Read these off the row that follows.
1) The entry just left of the largest entry?
2) The entry just right of 136?
3) The entry just right of 149?
array([140, 143, 149, 119, 122, 106, 109, 127, 112,  99, 136, 123, 139])
1) 143
2) 123
3) 119

Questions about the row below.
1) Report the entry just right of 103.
2) Report the entry just right of 149.
3) Report the first entry.
4) Report the 1st entry from the right.
5) Report the 2nd entry from the left.
[127, 128, 103, 120, 119, 146, 117, 155, 104, 149, 153, 120]
1) 120
2) 153
3) 127
4) 120
5) 128

a =
[[131 123 128 124 128 115 128 126 125 129 120 128 128 127]
 [127 132 124 122 127 132 129 130 128 125 127 128 128 127]
 [125 126 133 125 127 121 122 124 129 135 131 130 127 127]
 [126 132 126 130 127 133 126 124 128 129 135 124 125 125]
 [117 122 124 124 128 123 128 126 124 133 129 126 133 134]
 [130 126 127 123 125 119 127 115 125 131 121 128 125 122]
 [126 126 123 125 129 120 131 130 126 125 122 131 133 134]
 [123 133 130 122 130 139 125 151 142 121 133 141 131 133]
 [138 136 125 133 128 137 135 127 138 116 119 127 126 117]
 [118 120 130 128 129 125 128 126 124 136 131 123 132 132]
 [127 133 136 136 128 146 122 130 132 132 142 128 124 118]
 [126 125 125 133 128 119 127 123 126 130 128 124 129 130]
 [125 124 137 117 124 127 121 118 123 140 130 128 122 118]
 [125 120 129 121 126 121 129 117 120 135 122 123 127 124]]
Rows and columns are numbered from 0.
Find the entry just right of the largest entry.
Answer: 142
The top-right entry -> 127
The entry in row 0 and column 2: 128
The bottom-right entry is 124
Find the entry in the bottom-left corner.
Answer: 125
Find the entry in row 2 and column 0.
Answer: 125
Find the entry in row 1 and column 0.
Answer: 127
Find the entry directly below the largest entry.
Answer: 127
The entry at row 1, column 2: 124
The entry in the top-left corner -> 131
The entry in row 0 and column 1 -> 123
Find the entry in row 2 and column 2.
Answer: 133
Find the entry just left of the largest entry.
Answer: 125

Read these off the row that follows.
1) Read off the entry just left of 147.
2) Read off the entry just right of the largest entry.
[118 105 149 114 124 120 126 107 134 116 120 142 117 136 133 147]
1) 133
2) 114

Questions about the array below.
1) Give the second entry on the main diagonal.
2) Give the entry just left of the largest entry.
3) Give the 4th entry in reading order.
4) Give the largest entry in the last row.
5) Give the largest entry in the first column.
6) Give the first entry on the diagonal from the top-right corner.
7) Give the second entry from the end, reading row by row.
8) Give the 3rd entry on the diagonal from the top-right corner.
[[113 131 140 114 114 119 126 120]
 [107 140 126 127 121 127 130 128]
 [115 133 140 116 114 119 130 121]
 [107 150 122 133 111 123 135 120]
 [132 117 125 126 132 125 137 141]
 [122 115 123 137 127 124 139 143]
 [119 116 119 134 127 126 136 143]
 [107 154 120 136 111 126 139 121]
 [114 125 135 109 117 121 126 123]
 [117 133 141 117 113 123 134 118]
 [107 141 125 131 122 128 125 126]
 [107 142 123 131 120 128 129 128]
 [104 150 128 125 123 130 136 129]
 [114 132 140 114 114 120 125 123]
 [130 119 135 128 129 114 144 124]
 [107 142 124 131 122 127 130 126]]
1) 140
2) 107
3) 114
4) 142
5) 132
6) 120
7) 130
8) 119
